In the data rows, 128 means zero.
Each row in the table below has a label, given by one hidden rule.
[161 102 130 192 083 129 085 123 150 137 113 144] 2
[133 115 135 104 125 131 119 086 087 128 123 085] 4
[168 127 195 142 124 134 255 103 145 214 074 090] 2
[096 170 102 147 116 122 136 146 200 129 096 151] 2
[156 088 125 166 095 134 107 135 089 121 120 111] 1
[134 143 134 145 153 140 130 169 139 133 131 151] 4
[117 132 123 110 190 133 137 083 143 152 121 160] 2
[093 120 154 187 121 187 181 044 113 167 052 119] 4
[127 106 098 132 135 118 086 091 074 132 132 071] 1
[131 097 253 118 149 160 255 119 178 146 170 094] 2
[142 079 126 176 105 129 114 129 106 107 122 109] 3
[110 117 107 111 115 120 110 079 109 108 108 104] 3
[157 135 220 152 066 110 110 097 084 017 164 183] 4
[132 099 157 142 100 130 131 119 120 106 131 100] 4
[145 094 103 167 103 139 107 133 085 107 122 107] 1
[092 163 096 093 134 114 116 111 141 139 109 147] 2
[122 148 147 119 163 113 142 177 138 177 127 121] 4
[204 163 049 147 142 138 130 105 142 044 174 093] 2
[164 135 147 120 102 128 118 146 123 141 133 127] 4
[136 102 153 143 095 127 139 124 112 112 127 084] 4
[126 147 081 062 169 093 084 087 115 154 124 091] 3
[167 121 148 119 105 120 126 142 126 138 149 120] 4
[133 124 155 129 106 136 131 136 121 153 128 106] 4
[136 095 154 147 102 130 142 125 117 112 114 091] 4
[153 094 122 161 103 135 117 124 092 127 132 094] 1
[146 125 094 176 095 122 096 131 117 127 121 140] 3
[083 165 125 161 124 129 110 168 062 075 118 132] 1
[111 165 130 092 172 119 167 104 144 115 120 153] 2
[119 148 140 131 157 157 102 155 135 150 145 164] 4
[150 093 165 145 099 120 144 126 121 110 128 093] 4
[138 105 109 177 114 151 108 129 106 116 120 101] 3
[151 113 146 130 133 139 064 152 160 193 108 200] 2
[108 126 146 106 114 155 150 103 145 105 096 129] 2
[126 098 129 178 116 137 109 137 095 122 113 116] 4
[106 149 157 101 113 104 154 144 157 130 116 140] 2
[134 088 164 140 096 134 141 122 102 110 127 092] 4
[130 124 136 126 115 146 144 091 135 116 108 137] 4
[130 116 104 141 125 144 096 101 077 110 126 096] 1
[126 122 114 132 096 129 113 128 135 132 104 129] 3
[103 174 130 074 145 108 133 132 135 129 161 080] 4
[112 166 101 077 141 116 114 114 138 121 132 137] 3
[168 120 058 168 082 127 205 153 186 131 135 119] 2
[173 138 102 205 193 130 147 152 129 122 101 160] 3
[149 102 120 162 093 135 115 133 103 109 121 111] 3
[178 212 105 069 180 190 156 194 115 146 133 144] 3
[166 133 110 153 106 139 083 152 105 170 122 118] 3
[118 144 092 102 130 120 096 100 125 135 110 122] 3
[108 153 133 063 156 100 141 109 153 139 138 125] 2
[125 121 115 143 127 121 085 105 092 124 124 091] 1
[132 113 097 125 131 125 092 103 088 113 136 112] 1
[161 100 115 176 115 126 109 135 098 115 112 107] 1
[160 160 117 129 149 108 077 171 114 184 120 146] 3
[128 122 106 171 125 145 122 148 128 138 120 149] 3
[109 056 007 154 195 030 205 114 127 046 144 170] 3
[104 099 115 185 132 126 121 170 119 125 139 130] 3
[189 121 110 135 099 134 094 143 097 126 124 133] 1
[144 183 108 117 199 185 121 102 171 091 157 124] 2
[136 102 141 122 198 112 125 115 169 144 118 126] 2
[113 125 094 133 119 141 128 128 121 128 124 159] 3
[122 098 158 142 097 125 134 125 120 109 134 077] 4
[145 128 142 132 088 141 144 140 136 128 125 108] 4
[098 165 129 063 150 104 140 106 145 132 126 132] 2
[147 094 127 170 098 125 109 125 103 118 105 111] 4
[136 096 159 147 095 129 140 123 118 111 119 093] 4
[143 204 242 127 109 041 164 123 108 178 155 220] 4
[118 184 131 137 107 154 154 217 118 069 112 187] 4
[151 095 108 170 096 134 110 117 096 112 113 094] 1
[128 090 151 145 105 119 143 132 119 113 121 093] 4
[143 099 119 156 105 131 106 128 101 115 115 100] 1
[128 153 142 115 150 122 151 113 145 135 086 140] 2
[164 119 115 132 109 146 092 143 115 117 125 142] 3
[118 142 093 106 125 125 099 094 122 146 113 124] 3
[117 104 089 131 130 119 092 097 078 113 131 087] 1
[158 119 127 107 178 105 092 065 113 111 133 145] 4
[112 145 078 109 140 094 104 192 136 160 131 118] 3
[143 118 100 093 129 086 136 135 115 077 135 141] 3
[109 144 106 125 119 125 129 131 136 125 107 157] 3
[155 090 130 167 095 151 125 132 105 105 126 122] 4
[110 148 117 123 112 127 131 134 157 129 113 158] 2
[144 114 119 174 118 117 098 193 150 125 044 152] 2
[134 090 157 135 097 128 130 134 113 110 114 089] 4
[102 159 131 106 163 120 155 096 126 119 096 147] 4
[111 142 121 128 119 124 126 140 154 130 113 161] 2
[107 144 120 133 112 116 132 140 153 129 106 159] 2
[133 111 172 078 086 095 099 177 140 100 128 191] 2
[141 110 142 116 105 126 122 148 131 149 133 120] 4
[065 044 170 118 121 195 198 131 230 086 133 138] 2
[102 139 160 092 110 111 157 134 162 131 125 140] 2
[126 153 118 103 151 135 128 078 122 132 124 124] 3
[124 175 185 165 162 037 076 213 141 168 151 143] 2
[149 112 138 205 105 152 119 152 108 097 088 145] 4
[131 088 119 117 158 135 137 160 112 154 133 150] 3
[101 149 120 170 117 098 123 159 104 147 132 132] 3
[143 130 107 151 126 117 103 152 091 131 122 123] 1
[092 154 131 073 158 119 121 078 152 146 144 153] 2
[107 149 125 079 149 120 141 080 176 103 147 111] 2
[113 141 128 075 123 114 128 093 138 135 123 106] 4
[116 139 130 075 124 114 127 093 139 140 119 105] 4
[134 125 100 146 102 151 098 102 098 115 136 095] 1
[135 117 148 134 118 121 132 136 127 141 136 117] 4
[058 151 105 154 226 196 121 101 204 129 208 206] 2
[135 130 106 131 168 126 126 105 146 125 164 117] 2
[077 101 196 143 129 092 142 222 097 104 169 074] 4
[106 145 103 085 119 109 108 111 169 106 136 117] 2
[116 178 088 135 173 173 118 168 139 120 066 102] 3
[121 141 117 121 113 126 128 135 156 127 112 165] 2
[107 169 101 087 143 113 118 107 138 137 120 136] 3
[041 094 127 171 241 134 129 214 170 143 052 000] 2
[113 138 126 105 164 163 151 105 146 145 110 191] 2
[116 138 127 094 145 159 063 091 142 183 152 104] 2
[116 151 120 129 117 133 143 150 154 121 113 160] 2
[094 242 179 074 191 209 129 079 108 179 113 063] 4
[164 108 103 165 133 117 127 163 090 109 095 164] 1
[111 137 121 114 115 120 142 109 137 127 117 165] 3
[105 154 130 141 121 089 114 186 125 121 134 142] 4
[138 082 190 116 202 134 187 109 097 162 066 109] 4
[118 098 156 189 140 106 104 135 120 122 151 154] 4
[148 131 204 113 172 186 202 178 107 166 127 150] 4
[105 149 144 138 105 130 157 172 152 133 130 148] 2
[142 100 128 173 107 138 117 137 107 108 122 102] 4
[085 175 231 122 155 052 181 069 124 217 226 154] 4
[117 157 120 154 149 178 121 146 138 142 093 180] 3
[201 165 157 076 135 107 100 125 206 098 202 117] 2
[094 159 133 058 150 101 139 114 155 133 132 122] 2
[110 150 122 122 129 124 133 106 158 143 097 166] 2
[146 103 122 155 088 141 106 125 106 130 099 099] 3
[150 104 100 144 114 144 074 151 117 160 126 127] 3
[147 119 141 145 093 136 128 129 123 144 143 101] 4
[132 102 109 087 167 143 135 092 165 069 149 096] 2
[088 129 109 125 179 119 149 126 093 139 091 145] 1
[132 098 107 131 132 126 088 100 085 118 138 091] 1
[154 202 060 109 172 133 098 059 101 172 143 111] 1
[142 115 139 123 098 115 138 120 126 128 134 107] 4
[173 185 094 155 157 116 057 159 092 120 145 129] 1
[154 131 071 145 093 071 106 176 102 148 152 135] 1
[139 094 105 135 125 139 132 146 104 138 120 151] 3
[129 106 175 100 144 109 110 097 148 111 188 104] 2
[128 120 115 135 098 133 116 126 132 127 100 132] 3
[148 101 093 169 104 148 105 145 105 125 122 131] 3
[134 098 153 138 096 125 141 134 118 101 114 089] 4
[097 135 186 088 137 114 188 110 165 104 118 140] 2
[112 128 126 120 090 125 126 155 112 137 164 158] 3
[157 072 084 124 083 096 125 145 166 160 160 121] 2
[115 117 101 060 152 149 162 103 123 083 171 097] 3
[101 142 157 099 110 113 162 133 160 126 113 141] 2
[112 132 111 156 142 133 116 136 112 139 124 134] 3
[129 110 126 167 089 129 115 137 108 122 126 106] 3
[109 137 117 111 116 132 120 139 144 125 108 156] 2
[114 105 089 112 118 153 163 203 138 132 106 133] 3
[124 138 098 106 128 125 095 099 119 140 118 124] 3
[148 096 122 167 102 130 111 129 099 124 101 112] 1
[156 122 156 113 114 147 130 145 120 137 138 112] 4
[113 138 130 076 124 114 123 093 139 136 122 105] 4
[118 143 138 124 152 143 177 117 147 115 136 145] 2
[119 102 098 139 140 127 109 087 080 117 134 098] 1
[138 102 164 131 094 129 137 132 112 110 124 099] 4
[104 158 130 067 141 105 140 109 159 132 136 130] 2
[125 103 111 137 108 101 145 132 185 128 148 109] 2
[176 117 094 146 114 149 100 166 127 141 126 114] 3
[090 101 166 135 185 110 075 181 134 047 110 131] 4
[091 088 115 099 164 143 131 084 180 098 126 108] 2
[114 163 157 166 135 101 102 149 098 149 135 133] 4
[132 120 142 116 102 139 132 144 121 136 125 118] 4
[136 103 166 147 100 140 134 130 109 118 114 089] 4
[144 090 111 170 097 144 118 121 089 108 130 109] 1
[155 156 112 117 146 136 141 132 132 119 159 192] 3
[148 092 116 174 097 141 108 129 093 093 124 112] 1
[114 144 119 127 105 129 130 138 142 119 116 165] 2
[138 154 145 122 133 139 153 100 156 144 121 172] 2
[141 112 140 128 104 123 127 146 133 150 140 138] 4
The hidden rule looks at only part of the columns. Which column or columns, counting from 0, in order?
2 8
Which label does each new row get?
[131 111 112 120 139 187 091 119 151 068 191 172] -> 2
[101 140 119 102 151 124 162 104 127 143 126 147] -> 3
[156 104 128 063 161 170 117 046 111 131 139 133] -> 4
[140 100 113 172 098 139 115 132 123 124 125 110] -> 3
[136 235 197 085 144 145 179 111 102 168 140 127] -> 4
[144 126 133 131 175 131 179 147 146 140 133 141] -> 2
[123 112 130 109 127 131 121 093 104 122 148 081] -> 4
[145 190 128 122 182 136 143 099 123 170 094 166] -> 4
[120 121 146 127 108 113 110 213 131 110 141 117] -> 4
[185 141 099 091 156 152 161 104 248 176 155 166] -> 2
[103 137 122 111 157 096 129 128 104 127 121 129] -> 3
[160 128 122 130 093 124 135 138 133 151 127 108] -> 3
[118 139 122 162 115 145 129 105 069 124 136 148] -> 1
[133 104 120 162 107 128 130 135 100 108 106 108] -> 1
[104 173 136 081 184 135 147 056 135 109 120 138] -> 4
[170 140 074 081 175 136 136 099 127 121 108 145] -> 3
[131 114 137 120 107 101 140 134 116 133 126 103] -> 4
[127 121 113 139 095 134 118 125 130 133 102 136] -> 3
[188 010 096 080 213 079 110 078 012 215 132 128] -> 1
[124 116 092 155 101 135 112 156 120 138 106 113] -> 3
[146 110 126 151 059 157 107 123 120 098 140 139] -> 3
[160 150 115 125 140 186 127 157 110 158 097 142] -> 3
[130 098 126 162 097 136 123 130 102 116 121 111] -> 1
[128 164 122 132 158 170 104 190 092 164 168 110] -> 1
[131 094 121 169 099 136 110 147 113 101 115 108] -> 3
[149 101 130 166 101 145 109 124 114 121 123 105] -> 4
[174 127 092 154 151 045 066 150 039 166 152 152] -> 1
[141 114 103 146 146 128 088 097 108 121 123 098] -> 3
[108 166 111 090 184 148 145 099 130 122 129 151] -> 3
[132 124 111 136 095 129 116 124 136 127 102 131] -> 3
[175 095 125 163 148 123 091 152 114 139 119 127] -> 3
[148 110 162 145 102 131 131 138 109 115 121 082] -> 4
[142 102 082 114 063 110 084 152 146 098 136 124] -> 2
[144 115 147 133 108 139 132 144 134 148 125 122] -> 4
[137 091 153 147 094 128 144 132 111 119 127 094] -> 4
[139 096 105 168 093 127 116 125 104 106 116 103] -> 3
[137 123 114 138 095 127 112 124 131 134 106 136] -> 3
[146 143 213 107 087 146 209 049 222 164 098 092] -> 2
